128 stands for zero in the data rows.
Some points, one per row:
[108 150 110 119 129 135 124 109 138 132 121  99 128  96 130  93 174 107 164 109 185 117 139 113  92 133 126 138 136  91  97 128 109  92 118  92 138  98  93 165 109 131 141  90  95 128 110  96]
[ 93  92  91 167  91 156  91 150 150  91 158  98 134 109  91 129  92  92 188 171  91 165 101 165  92 169 173 222  90  91  97 111 221  92  95 213  92 237 203 198 169  90 153  90 109  91 107 120]
[156 153 135  98 127  95 152 100  96 154  97  95 112 136 139 117 151 156  96 102 148 107 154  97 222 108  90  94 148 164 255 237  95 195 219 156  91  96 248  91  91 137  90 154 242  91  92 255]
[131 147  91 117  91 210 134 141  96 181 116  98 105 204 124  93 112 159 120 166 217 116 191 127 184 142  90  94 150 152 225 218  95 180 178 156 201  96 144  91  91 181  90 108 181  91  92 201]
[ 97 134 182  98 150 106 129  95 112 138 101  95 124  96 147  93  92 142 149  96 138  97 133 103 156  91  90  94 152 176 151 191  95 185 154 157 118  96 126  91 108 149  90 163 130 115 100 183]
[111  91 107 135  91 156  98 147 200  96 152 148 157 112 105 123 109 115 125 132  91  97  91 144  92 175 154 118 106 101  97  94 132  92 117  96  91 111  93 161 133 106 146 148 117 112 107 101]
[ 92  91  91 197  91 162  91 179 209  91 209 193 166 200  91 165  92  92 240 199  96 175  91 187  92 164 147 169 129 114  97  94 100  93 123  95 200 107 127 138 145 155 136 148  95 151 137  96]
[ 92  91  91 164  91 158  91 160 150  91 172 210 191  96  91 142 145  92 190 152 150 184 112 157  92 140 141 156 136 100  97  94 118  92 107  92 143 104 103 132 128 144 150  90  95 110 114  96]
[ 92  91 121 155 101 106  91 112 160  92 151 137 110 166 107 163 110  92 150 145  91 155  91 158  92 121 149 157 121 101  97  94 121 105  95  92 175 121  93 128 148 123 151 106  95 120 175  96]
[ 93  91 110 161 107 132  91 150 154  91 143 159 111 143  92 169  92  92 124 131  91 166  91 160 139 104  96  99 158 119 144 165  95 151 168 136 152  96 147 114  91 153  97 176 151 120 136 120]
[126 114 118 112 130 122 136 121 114 117 108 113 113  96 144 118 171 118  96  96  93 114  99 116  97  91 160 123  94  98  97 125 159  92  95  92  91 150  93 174 122  90 156  90 110 117 146  96]
[ 92  91  91 184  91 153  91 227 178  91 189 201 252 184  91 121  92  92 133 166  91 170  91 173  92 124 161  96 122 148  97 128 114 134  95  99 126 120  93 132 123 135 153 147  95 161 118  96]
[183 147 123  98 174  95 155  95  96 148  97  95  94  96 155 134 149 122  96  96 165  97 160  97 193 126  90 102 147 116 165 134  95 179 151  92  98  96 115  91  91 141  90 152 153 102  92 185]
[114 171 149  98 131  95 142  95  96 163  98  95  94 129 154 189 126  92 113 141 130 114 162  97 147 175 101  95 142 122 153 177  95 187 159 178 189  96 189  91  91 179  90 170 139 110  92 119]
[ 92 102  91 154 106 152  91 139 141  91 159 133 140 164  92 162 101  92 158 152 117 169  91 180 192  91  90 100 151 162 175 171  95 183 169 151 137  96 190  91  91 150  90 159 179  91  92 166]
[127  95 123 137  95 184 102 140 163 119 147 157 179 137  92  93 110 147 142 144 116 118 110 144  92 193 158 199  90  91  97  94 255  92  95 200  99 255 102 255 148  90 150  90  95 120 191 150]
[123 102 101 128 117 112  92 125 138  91 129 180 105  96 101 178 102  92 155 112 128 140 128 114 109 114 138 102 155  91  97  94  97  92 111  92  92  96  93 133 159 136 148 146  95 138 125  96]
[251  99 187  98 163  95 125 143  96 124  97 107  94  96 139 120  92 207  96  96  91  97 110  97 195  91  90  94 153 135 179 164  95 171 178 205 153  96 161  91  91 161  90 203 209  91 113 206]
[174 125  91 120 130 100 128  97 118 126 100  95 153 131 126 174 117  92  96 125 179 111 135 105  92 193 176 180  90  95  97  94 183  92  95 162 169 174 149 157 163  90 157  90 116 153 148 100]
[135 132 141  98 154  95 171  95  96 127  97  95  94 107 160  93 254 146  96  96 127  97 124  97 101  94 143 117 143 135 105  94 102 125  95  92 101 106  93 127 127 144 160 137  95 156 142  96]
[148 142 120 111 161 114 133  96 117 125 105 118  94  96 127 112 160 140 138  96 165 114 134 118 160 118  90  94 154 112 140  94  95 164 156  92 103  96 120  91  95 133  90 126 152  91  92 129]
[115 127 133 111 114 108 138  95 140 124 113 120 119 122 141 126 155 157  96 112 118  97 113 115  92 151 158 203  90  95  97 104 207  92  95  92 118 185 120 126 166  90 155  90 104 159 154 127]
[ 92  91  91 255  91 255  91 255 255  91 255 255 255 255  91 255  92  92 255 255  91 255  91 255 140  91 111  94 159 124 124 135  95 148 134  97 115  96 147  91  98 138  95 174 119 192 114 107]
[105 141 145 113 137 118 117  95 122 116 122 103 114 111 123  93 144 135 132 120  91 119 114 123 107  91 141  94 125 102  97 100  99 105  95  92 144  96  93 133 114 124 149 118  95 157 146  96]
[141 138 139 109 139 118 150  95 125 141 112  95  94 101 117  93 182 179 117 120  91 101 133 117 138  91  93  98 131 120 153  94  95 164 150 122 103  98 125  91  91 132  90 170 167 179  95 113]
[155 104  91 152  91 139 107 161 142  91 147 107 197 125 100 115  92 100 112 144 172 132  91 149 197 116  90  94 164 165 220 228  95 180 223 197 170  96 191  91  91 172  90 162 221  91  92 175]
[ 92  91  91 255  91 248  91 235 239  91 246 230 242 244  91 198  92  92 255 237  91 255  91 234  92 109 143 177 127  91  97 113 138  92  95  92 161 137 126 193 135  90 153  90  95 179 255  96]
[144 166 135 100 159  95 158  95  96 146  97  95 118  96 147  93 182 115 112  96 108 104 125 107 115 129 154 103 121 136 100 121 123 109  95 105 170 123 154 139 118  90 145 125 121 177 184  96]
[ 92  91  91 207  91 194  91 208 188  91 216 206 203 192  91 227  92  92 186 211  91 214  91 219 135  91 120  94 166 188 124 105  95 119 137  92 105  96  93 117  91 153 108 181 100 174 164 103]
[172 143 136  98 161  95 152  95  96 148  97  95  94  99 151 126 145 121  96  96 138 107 159  97 169 110 101  94 156 194 146 109  95 188 126 116 113 101 139  91 124 148 106 137 152  91 170 104]
[137 124 113  98 142 125 123 131 132 126 118 147 166  96 122  93 121 165 126  96 116 109 128  97 155  98 105  94 135 102 106 122  95 146 142  92  91  96  93 176  91 138 120 151  95 157 101 107]
[118  91  91 183  91 138  91 203 195  91 175 216 167 178  91 255  92  92 159 187  91 179  91 179  92 141 160 129  90  91  97  96 226  92  95 211  97 204 142 186 179  90 151  90  96 128 145 147]
[165 148 125 105 144 106  99  95  96 127 107 137 107 100 128 124 111 125 152 115 141 147 157  97  92 210 162 204  90  91  97 117 255  92  95 214 167 255 175 255 142  90 153  90  95  91 104 156]
[110 159 159  98 165  95 158  95  96 145  97  95 104  96 161  93 172 102  96  96 142  97 150  97  92 191 157 186  90  91  97 114 157 111  95 150 187 169 181 130 182  90 155  90  95 115 111  96]
[ 92  91  91 150  91 149  91 144 158  91 164 138 122 106  91 133  92  99 168 159  91 142  91 164 132  91 127  94 133 132  97  94 103 109 110  92  91 105  93 132 101 108 142 105 103 188 121  96]
[208 134 127  98 184  98 135 115  96 130  97  95 113  96 140  93  92 196  96  96 104  97 137  97 169  91 120  94 145 146 105 141  95 113 103  92  91  96  93  96 136 134 127 158 125 145 108 147]
[ 92 109 141 134  99 147 112 108 130 123 144 125  94  96 117  93 208 104 137 117  91 148 101 148 120 136  90 140 138 142 148 131  95 175 164  93  91  96 148 133  91 169  90 119 123  99 110  96]
Here are 24 more points, each followed by its number:
[143 158 155  98 177  95 159  95  96 144  97  95  94  96 174 100 125 151  96  96 163  97 145  97 158  91  90  94 151 182 156 158  95 188 134 106 141  96 144  91  97 125  95 137 150 148 116 104] 0
[104 120 132  98 163 112 133 102  96 140  97 132 134  96 139  93 123 104 105  96 143 108 153  97  92 211 140 128  90  91  97 123 152 109  95 129 141 162  93 163 175  90 155  93  95  91 137  96] 1
[138 134 173  98 164  95 152 100  96 139  97  95  94  96 157 130 114 106  96  96  91 100 148  97 157  91 127  95 153 185 104 107  95 152 107  92  91  96 103  96 135 133 134 134 148 118 160 108] 2
[160 145 150 106 144  95 127  95 134 117 105 130 110 107 127 164 100 159 116  99 158 121 150  97 115  91 125 134 147  96 105 126 114  92 129  92 132  96  93 116 147 149 138 163 110 181 175  96] 3
[125 145 164  98 128 101 156 114  96 162  97 135  94 147 147 120  98 189  96 104 127  97 153  97 173  91  90  94 146 182 161 149  95 134 143  92  93  96  93  91 103 191  90 185 146  96  92 170] 4
[135 142 170  98 141 101 148  95  96 156  97  95  94 104 160  93 154 171  96  96 151 102 128 118 178  91  90  94 153 246 162 156  95 182 126 124  91  96 115  91  91 136  90 142 204  94  92 126] 5
[152 109 126 106 142  95 136 134 100 113 102  97  94  96 130 114 121 127  96  99 146 109 111 114 130  91 122 133 147 152 121  94  95 117  98  92  91  98 121  91 111 151 113 142 124 163  93  96] 6
[172 144 167  98 150  95 148 117 102 150  97 102 101 106 157 147 110 117  96 103 155  97 152  97 205  91  90  94 172 140 245 229  95 192 244 198 132  96 195  91  91 161  90 201 248  91  92 220] 7
[171 156 131  98 170  95 151  95  96 168  97 106 124  96 161  93 115 169 101  96 227  97 178  97 170 122  90  94 160  91 141 150  95 154 159  92 153  96  93  91  91 172  95 153 120 126  92 136] 8
[142 163 165  98 152  95 164  95  96 144  97  95  94  96 160  93 206 161  96  97 141  97 146  97  92 129 150 170  90 136  97  94 155  92  95 134 158 164 105 111 170 124 152  90  99 148 125  96] 9
[150 143 136 109 147  95 140  99 112 121  97  95  94 102 146 107 135 116  96  96 122  97 110 101  92 109 148 129 124 137  97  94 130 100  95 110 168 123  98 126 157 106 151  90 113 191 183  96] 10
[149 111 125 120 129 111 125 123 124 109 113 141 124  97 111  93 148 160 109  97 147  97 118 120  92 116 142 231  90  91  97  94 211  92  95  92 182 165  93 145 174  90 150  90  98 199 255 103] 11
[160 154 137  98 175 101 140  95  96 138  97  95  94  96 154 108 117 119 100  96 168 117 159  97 157 134  90  94 147 172 163 198  95 194 164 145 132  96 161  92  91 157  90 138 131  91 106 133] 12
[152 156 175  98 169 103 132  95 110 139  97 127  94  96 149  98 138 148 109  96 130 104 145  97 190  91  90  94 153 106 247 217  95 172 239 185 105  96 176  91  91 161  90 140 200  91 107 219] 13
[ 92  91  91 200  91 192  91 156 217  91 214 195 213 161  91 125  98  94 223 199  91 175  91 202  92 194 148 233  90  91  97 113 191  92  95 150 115 197 129 142 156  90 149  90  95 152 107  96] 14
[147 143 145  98 131 117 156 102 109 144 108 128 124 107 144  93 158 179  96  96  91  97 102  97 143  96 100 103 145 167 155 160  98  93 169  92 124  96  93 127  91 166  90 180 134 156 226  96] 15
[124  91 129 115 121  95  93 143 148  91 137 208 132  98  95 121  92 128 119 108  91 110  91 111 132  91 102  99 161 167 118  94  95 116 152  92  91  96  93 113 125 163 109 173 127 135 120 109] 16
[101 140 134 135 133 107 128  95 126 127 132 105  94 134 126 104 143  98 140 131 100 103  98 122 132 164 131 132 140 141 110 118  95  92 158  92 149  96  93 131  99 174 126 147 125  96 149 108] 17
[ 92 116  91 144 124 132 101 146 147  91 142  97 162 128  91 148 139  92 142 155 117 151  95 143 149 120 155 103 117 147  97 128  98 109 107  95  91 102  93 143 113 113 148 126 129  94 146  96] 18
[140 141 198  98 154  95 149  95 108 132  97 110  94  96 167 117 147 156  98  96 156  97 118 114  92 145 152 200  90  91  97  94 220  92  95 166 166 227 140 131 202  90 154  90  97  91 161 144] 19
[191 142 186  98 169  95 145  95 108 117  97 100 105 107 149 133 134 156  96  96 115  99 129  97  92  91 165 198  90  91  97  94 186  92  95  92 191 171  93 124 198  90 151 172  95 178 123 118] 20
[171 135 127  98 167  95 138  95  96 132  97  95  94  96 147 149 117 100  96  96 163  99 144  97  92 170 167 183  90  91  97  94 191  92  95 161 163 188 154 138 200  90 157  90  95 152 130 109] 21
[ 96 138 130  98 150 101 149 107  96 135  97  95  94 117 157  93 136 138  96  96 140  97  91 115 118  98 118  99 149 177 117 133 110  96 113  92 119  96  93 162 100 115 145 118  95 188 211  96] 22
[108  91 151 110  91 142 115 173  96 154 103 151  94 206 101 189  92 159  97 159  91 127 185 102 152  91  90  94 149 160 154 116  95 150 125  92  91  96 103  91 138 148 100 176 151 122 126 132] 23
Which of these numbered points is nearest to each point below, looking only along the 7 directions in which the first points spread most? Its number follows each.
[ 99 181 160 118 135  95 123  95  96 117 126 105  94  96 136  93 179 122 176  99 111 145 121 104 108 129 138 112 138 121 113 114  95 131 102 122 203 100 171 115 121 158 129 123  95 124  92  96] > 17
[ 98 149 157  98 141  95 162  95 108 158  97  95  94 129 159 116 114 138  96  97  91  97 145  97  99  91 145 177 129 138  97 123 163  92 104  92 141 119  93 165 163 140 149 166  99 160 217  96] > 10
[ 95 132 133  98 100 113 137 126  96 168 104 138 114 169 120 108  92 148 110 140 120  97 188  97  92 179 144 149 117  91  97  95 113  97 101 150 180 119 115 167 150 143 149 115  95  93  92  96] > 1
[143 145 141  98 135 103 150  96 117 139 104  95 158  97 149  93 190 176 101  96 143  97 115 102 101 140 145  94 123 131  97 121 110 102  95  92 159 112  93 110 122 129 147 123 106 167 129  96] > 22
[ 92  91  91 173 101 165  91 178 119  91 156 136 163 116  91 125  92  92 159 145  91 189  91 173 134 149 148  94 116 136  97 119  95 141 102  92 126 102  93 145  91 136 149 117  95  91 122 125] > 18
[155 123 176  98 153  95 136  96  96 162  97  95  94  96 160 128 105 134 101 101 103  97 141  97 120 109 109 120 155 169 124 118  95 116 154  97 131  96 115  91 112 126 109 170 129 124 152 119] > 2
[151 139 115  98 155  99 157 130  96 139  97  95 117  96 164 103 140 105  96  96 162  97 141  97  92 162 158 106 141 127  97 110 112 105  95  92 103 115 100 120 156  94 156 123 100 124 109  96] > 10
[138  92 134 125 120  95  95  95 127  92 124 115  94 135 107 179  92 140 123 143  91 119 116 117 123  91 146  94 130 157  97  98  95 119  95 101 108  96  93 132 115 181 148 160  95 125 138  96] > 16
[175 150 153  98 161  95 148 103 117 134  97 133  94  96 144 141 104 159  96  96 177  97 157  97 114 139 114  94 155 105 103  94  95 138 134 128 140  96  93 121 154 126 127 161 111 128 128  96] > 3
[145 137 112 113 156 100 119  95 137 123 102  95 150 113 136 174 136  92 111 105 167 137 113 115 155 122  97  94 171 176 138 154  95 175 169 147 102  96 153  91 116 133 100 155 166 147 123 120] > 23
[145 116 110  98 131  95 152 142  97 159  97  95  95 126 131  99 107 116  96 107 173  98 179  97  92 190 145 184  90  91  97  94 172  92  95 144 174 176 179 125 211  90 154  90  95 151 158  96] > 21
[ 92  91  91 255  91 245  91 214 252  91 255 233 209 250  91 246  92  92 255 255  91 255  91 255  92 203 150 255  90  91  97  94 224  92  95 182 173 250 255 150 191  90 154  90  95  99 187 141] > 14
[170 122 152 103 136  95 128 101  96  96  97 108 113  96 138 136  92 162  96 105 183  97 110 102 129  91 163  94 157 156  97  97  95  92  95  92 116  96  93 125 150 215 154 166 105 236 144  96] > 3
[137 139 120 117 134 110 135 105 110 110 107  95 100 110 125 121 150 121 112 116 141 104 141 102  92 170 159 178  90  91  97  96 241  97  95 174 129 255 171 155 188  90 153  90  95  91 118 185] > 19
[ 92 148 162 109 130  95 143 102  96 130 104  95 111  96 153  93 147 115 112  96 121 107 109 121  92 156 167 199  90  91  97 118 205  95  95 177 142 233 220 133 183  90 156  90  95 145 106 120] > 19
[121 146 162  98 133  95 142  95  96 156  97  95  94 114 141 101 125 148 100 102  92  99 146  97  92 154 153 168  90 143  97  94 167  92  95 114 178 163 118 116 167  92 154  90  95 106 153 102] > 9
[116 169 143 101 141 123 126  95 124 136 112  95 130  96 149 101 142  92 139  96 152 101 119 118 109 117 122 146 157 163 103 131 110  92 152  92 126  96  93 101 116 129 132 127 127 108 133  96] > 17
[175 123 134  98 152  95 145 104  96 148  97 107 107  96 135 113  92 121  96  96 191  97 176  97  92 181 147 150  90  91  97  94 196  92  95 159 142 176 106 143 194  90 156  90  95 169 204  96] > 21
[105 176 179 104 131  95 149  95  96 160  97  95  94 125 158 115 175 163  96 116  91 130 145 105 145  91 128  95 128 117 125 135  95 154  95  92 109  96 158  98 101 171 122 138 111 172  92  99] > 2
[232 102 135  98 161  95 140 122  96 123  97 105 101  96 126  93  95 190  96  96 132  97 149  97 209  91  90  94 162 156 178 135  95 187 183 110  91  96  93  91  91 162  90 187 191  91 137 191] > 4
[152  91  91 113  91 173 122 197  96 173 109 140 159 215  93 135  92 190  96 168 116 105 183 105 178  91  90  94 161 172 179 169  95 178 169 138  91  96 109  91  91 146  90 160 209  91 100 179] > 23
[ 99 153 145  98 126  95 157 106  96 151  97 127  97 140 153 114 153 157  96  96 151  97 143  97  92 192 163 120  90  91  97 107 163  92  95 159 140 175  93 232 146 129 160  94  95  91  92  96] > 1
[125 141 147  98 146  97 129 124 104 133 110 121  94  96 149 133 124 130 123 102 172 108 118 111 101 135 137 127 152 141 100 105  95  95 132  94  91  96  93 138 101 180 125 158  99 162  92 108] > 6
[ 92 129 144 108 105 123 140 135  96 163  97  95  94 160 137 123  92  95 109 136 109 130 162 110 177  91  90 108 149 171 175 184  95 201 138 142 126  96 183  91  91 136  90 138 180 109  92 159] > 12
[119 135 108 123 124 120 135  97 126 106 132 124 131 108 121  93 255 105 112 108 137 137 102 116 116 139 132 160 146 150 118  94 102  92 118  92 147 104  93 122 124 168 138 144  95 125 153  96] > 17
[153 145 121  98 136  95 145 123  99 171  97  95 109 153 143 187  92  92  96 133 152  97 190  97 170 140  90  94 157  91 185 188  95 166 209 135 160  96 172  91  91 170  90 199 180 139 135 143] > 12
[161 167 124  98 157 109 163  95  96 161  97  95  94  96 156  96 186 126 109  96 171  97 177  97 161 129  90  99 158 153 148 124  95 156 160  92  91  96 133  91  91 152  94 120 154  97  92 127] > 0
[129 124 121  98 111 143 142 119  96 183  97 117 109 130 125 108 104 152 101 126 147  97 194  98  92 128 145 203  90  91  97  94 198  92  95  92  91 161  93 193 166  90 152  90 102 132 196 101] > 11
Here are 24 other points, each followed by its number:
[146 120 134 107  94 126 144 102  96 148 109 131  94 169 109 132 149 152  96 149 103 121 161 121 119  91 143 105 135 130 101  94 106 108  95  92  91 107  93 133 158 147 147 131 115 171 132  96] 0
[ 92  91  91 213  91 202  91 140 199  91 218 184 159 228  91 201  92  92 166 224  91 194  91 228  92 212 168 188  90  91  97  94 246  92  95 211 115 255 127 208 147  90 161  90  95  91 107 167] 1
[143 149 100  98 128 118 162 103  96 162  97  95  94 123 131  98 195  97  96 115 199 103 182 101  92 183 152 153 124 101  98  94 143  92  95  92 105 147 113 148 174 105 156  94  95 155 114  96] 2
[114  91  91 255  91 201  91 240 255  91 236 225 228 255  91 255  92  92 199 255  91 249  91 237  92 198 158 215  90  91  97  94 255  92  95 197 122 255 156 172 191  90 153  90 109  91 229 119] 3
[116 127 120 102 134  98 149 149 134 134 112 120 127  96 139  93 153 141  96  96 172  97 123  97 143 109  90 108 156 153 142 134  95 172 157  96 110  96 127  91  91 135  90 131 131  91  94 109] 4
[ 92  91 105 146  91 152  91 111 150  91 156 144 115 102  96 127 154  92 148 142  91 164  91 155  92 163 138 144 120  91  97  99 121 109  95  92 117 120  99 135 116 123 149 118  95  91 112  96] 5
[168 156 147  98 154  95 151  95  96 152  97  95  94  96 149 112 120 123  96  96 133 103 129 117 123 131 127  95 142 162 116 117 105 104 111 128 154  96 106 137 121 131 135 123 134 131 162  96] 6
[156 149 172  98 156 115 166  95  99 150  97  95  94  96 158  93 181 189  96  96 120  97 130 101  92 169 156 109  90  97  97 107 176  92  95 154 169 178 135 118 169  90 153  90  95 109 170  96] 7
[ 92  91  91 200  91 233  91 197 205  91 217 202 169 153  91  93 181  92 163 173  91 161  91 217  92 130 131 118 138 167  99  94  95 162  95  92  93 115 124 110  91 125 133 122 100 118  92  96] 8
[ 92  91  91 175  91 162  91 166 212  91 186 176 156 120  91 165 101  92 212 179  91 164  91 173 118  96 114 129 150 138 103  94  95 142 138  92  91  96 132  91  97 117 107 138 126 103  92 121] 9
[179 140 152  98 165  95 158 102  98 154  97  95  94  96 158  93 104 154  98  96 235  97 178  97  96  91 136 128 144  97  97  94 120  92  97  92  91 102  93 122 149  94 146  91 117 200 164  96] 10
[176 171 179  98 162  95 158  95  96 142  97  95  94  96 156 111 149 141 110  96 173  97 141 103 190 103  90  94 149 178 225 144  95 170 199 209 163  96 214  91  91 128  90 134 237  91  92 255] 11
[116  91  91 113  91 178 134 196  96 167  97  95 197 232  91 109  92  99  96 155 146 112 190 106  92 204 154 128 111 172  97 135 163 111  95 144 129 157 126 143 185 101 162  99  95  91 126  96] 12
[151 107 127 101 169  96 133 145 131 121  97  95 105  96 137 124  95 113  96  96 103 101 125  97 195 120  90  94 161 170 222 192  95 208 212 188  91  96 211  91  91 127  90 157 242  91  92 255] 13
[ 92 161 127  98 113 149 143 111  96 178 107  95 106 135 156 107  98  92 126 105 173 127 159 109 108 132 159 173 122 139  97 184 151  92 103  92  91 136  93 255  91 133 159  90  95 184 208  96] 14
[123 134 162 100 152  95 123  95  96 130  97  95  94  96 145 111 109  92 104  96  91 124 102 123 200  91  90  94 153 210 184 142  95 211 141 114  91  96 139  91  91 172  90 123 200 128  92 175] 15
[138 175 120  98 107 184 163  96 109 188 112  95  94 116 137  93 217 177 102 119 161  97 185 106  92 187 141 102 134 165  97 104 118  92 104  92 124 101  97 110 132 100 141 101 121  91 121  96] 16
[ 92 150 105 132 112 166 116  95 149 122 149 140 118  96 103  93 218  93 172 137 124 157 143 132 123 102 117 135 137 119 115 118  95 143 124  95  91  96 158 109  94 145 112 102 102 123  92  96] 17
[ 92  91  91 171  91 198  91 169 171  91 208 160 143 110  91 111  92  92 232 206  91 200  91 182 100 143 156 142 101 120  97 130 127  92  97 108 113 145 112 170 119 126 137 102  95 119 135  96] 18
[ 92  91 106 171  91 144  91 167 188  91 165 165 172 149  91 100 140 113 134 140  91 142  91 160  92 139 151 111 105 116  97  94 135  92  95 150 140 130  93  97 169 114 151 140 111 157 110 100] 19
[130  91  94 121 134  95 104 159 113  91  97 119 166 142 111 188  92  92  96 113 123 122 123  97  92 178 167 188  90  91  97 100 183  92  95 221 146 185 138 152 202  90 166  90  95 176 127 114] 20
[106 162 142  98 155  95 151  95  96 148  97  97 100 102 155  93 130 191 103  96 171  97 141  97 163 117  90  94 147 173 224 230  95 195 194 201 127  96 197  91  91 164  90 159 176  91  92 187] 21
[189 129 132  98 163  95 161  95  96 151  97  95  94  96 150 104 150 114  96  96 139  99 164  97 166  91  90  94 154 121 142 104  95 149 150  92 100  96  93  91 113 116 108 134 162 139 196 116] 22
[131 181 139  98 147  95 163  95  96 158  97  95 141 107 148  93 141 148  96  96 181  97 168  97  92 148 170 231  90  91  97 142 225  92  95 183 165 207 116 154 185  90 157  90  95 154 132 135] 23
The same question for these:
[150 109 158 106  94 154 130 122  96 171  98 116  94 185 108 113  92 196 102 137  91  97 161 118  92 151 148 139  90  91  97  94 214  92  95 211 137 225 149 242 163  90 151  90 100 116 113 107] > 23
[255  91  95 126 129 100  96 124 153  98 105 111 111 157  93 157  92 136  96 143 114  97 116 109  92 170 149 190  90  91  97  94 255  92  95 173 146 243  93 160 200  90 148  90 121  91 252 151] > 20
[255  94 108  98 177  95 140 122  96 135  97  95  94  96 139 126 145 175  96  96 181 107 169  97 183  91  90  94 160  91 153  94  95 182 140  92  91  96  93  91  94 126  90 128 157 113 169  96] > 22
[ 92  91  91 182  91 190  91 143 181  91 203 217 149 213  91 136 125  92 192 191  91 192  91 182  92 219 160 255  90  91  97 136 255  92  95 203 138 255 202 226 156  90 153  90  95  91 114 133] > 1
[ 92 135 140  98 113 152 162 104  96 187  99  95  97  96 166  93 153 153  96  96 129  97 145 119 199 153  90  94 147 178 229 230  95 217 209 150 152  96 190  91  91 162  90 119 189  91  92 220] > 21
[ 92  91  91 181  91 137  91 189 187  91 169 169 161 160  91 158 101  92 160 164 120 167  91 167  92 190 160 248  90  91  97  94 215  92  95 196 157 236 214 176 186  90 155  90  95 109 166  96] > 1
[144 132 170  98 157  95 119 113 111 104  97  95 121 103 136 179  92  92 105 108 130  97 140  97  92 145 171 157  90  91  97 109 201  92  95 189 124 212 161 126 211  90 154  90  95 124 146 144] > 20
[ 92  91  91 255  91 255  91 255 255  91 255 255 255 255  91 255  92  92 255 255  91 255  91 255  92 196 149 255  90  91  97  94 255  92  95 194 170 255 171 229 187  90 151  90  95  91 217 117] > 3
[138 152 145  98 143 108 163 102 100 165  97 114  97  96 136  93 151 217  96  96 111  97 155  97 172 146  90  94 147 151 210 173  95 185 211 179 149  96 195  91  91 186  90 136 196  91 120 166] > 21
[135 128 143 111 126 112 108 120 150 129 117 108  94 124 140 147  92 118 153 104 106 128 105 122 126  91 120 100 155 129 105 107 109  92 126  92  98  96  93 158 114 109 126 101 135 187 253  96] > 0
[111 103 113 143 109 143  91 137 130  91 155 165 114 127  94 144  92 145 185 119  91 168  91 136 111 134 150  94 118  91  97 119 102 100 105 122 171  98 108 160 125 152 145 134  95 156 126  96] > 19
[ 92 112 124 114 139  95 107 138 134 119 121 137 128  96 125 104  92  92 171 105 159 119 136 101 128  91  96 120 164 180 120 156  95 138 158  92  91  96 112 109 129 157 102 125 127 109  92 110] > 4
[124 161 158  98 170  95 153  95  96 151  97  95  94  96 154  93 177 181  96  96 129 100 157  97 161  91  97  94 140 110 134 121  95 122 109  92  93  96  93 113  97 138 120 171  95 172 131  96] > 22
[126 150 108  98 154 110 145  95  96 155  97  95  94  96 136  93 192  95 125  96 117 103 164  99 115 140 116 144 143 125 105  94 109  93 133  92 121  96  98 182  93 143 141  91 105 131 189  96] > 16
[ 92 102  91 148 100 123  97 148 147  91 141 172 184 120  92 115 116  92 151 153 166 119 123 134  92 216 156 205  90  91  97 116 191  94  95 149 162 198 162 130 179  90 155  90  95  91 127 113] > 12
[177 111 159  98 156  95 147 105  96 149  97  95  94 105 146  93  92 184  96  96 159  97 151  97 120  91 116 159 152 120 111  94 131  92 133  92 137  96  93 189  99 162 140 123 111 212 255  96] > 10
[ 92  91  91 175  91 190  91 146 180  91 180 183 135 169  91  93 179 159 179 163 113 165  91 169  92 204 153 249  90  91  97  94 248  92  95 178 129 255 159 202 179  90 153  90  95  91 159 108] > 1
[ 92  91  91 255  91 255  91 255 255  91 255 255 255 255  91 237  92  92 255 255  91 255  91 255  92 102 170 189  90 117  99  98 175  92  95 173 189 204 165 140 157  90 155  90  95 165 151 121] > 3
[186 145 168  98 179  95 126 114  96 132  97  95  94  96 177 150 106 125  96  96 146 100 142  97 129  91 136  94 165 111  97 145  95 120 116  92 124  96 103 153 121 124 141 172  95  98 169  96] > 6
[118 164 154  98 152  95 162  96  96 127  97 116 124  96 157  93 192 163  96  96 180  97 135  97  92 172 158 141  94 114  97 105 137  92  95 128 148 154  93 152 158 106 159  90  95  96 105  96] > 2
[ 92 157 147 114 140  99 147  95 119 135 120 104  94  96 144  93 158 122 144  96 193  99 131 119 111  91 116 138 128 147 113 100  95 112  95  92 145 103  93  99 137 106 126  90 114 186  92  99] > 16
[146 120 136  98 140 116 162 133  96 173  97  95  94 117 152 118  92 125  96  96 188  97 165  97 169 135  90  94 161 148 223 142  95 223 218 175 141  96 170  91  91 137  90 149 218  92  92 205] > 21
[219 125 127  98 150 103 125  95  96 152  97  95  94 103 133 172  92 106 139 122 182 101 194  99 179  91  90  94 179 182 169 138  95 145 163 114  91  96 173  91  91 124  90 115 215 100 113 144] > 15
[131 189 191  98 111 112 153  95  96 156 108  99  94 122 154 133 123 200 102 126 157  97 142 125 229  91  90  94 139 162 255 223  95 165 221 212 151  96 164  91  91 185  90 156 255  95  92 255] > 11
[ 92  91  91 255  91 255  91 225 255  91 255 255 255 247  91 210  92  92 233 255  91 232  91 255  92 101 166 235  90  91  97  94 255  92  95 188  91 255 135 214 186  90 157  90  95 147 125 156] > 3
[ 92  91 119 173  91 127  91 150 164  91 181 169 177 150  91  93  92 116 177 169  91 161  91 168  92 157 155 192  90  91  97 124 237  92  95 189 130 255 121 158 169  90 154  90  95  91 131 164] > 1
[108 161 146  98 149  95 133 120 104 144 110 132 111  96 156  94 126 106 127  96 102  97 123  97 160  91  90  94 154 134 126 176  95 131 171  92  91  96 128 103  91 162  90 155 115 148  92 134] > 4
[144 161 161  98 157  95 149  95 121 150  97  95  94 100 149 169 174 117 101 102 123  97 152  97 176 123  99 107 150 183 147  98  95 143 161  92  91  96 131 111  91 109 104 124 167  91 227 127] > 22
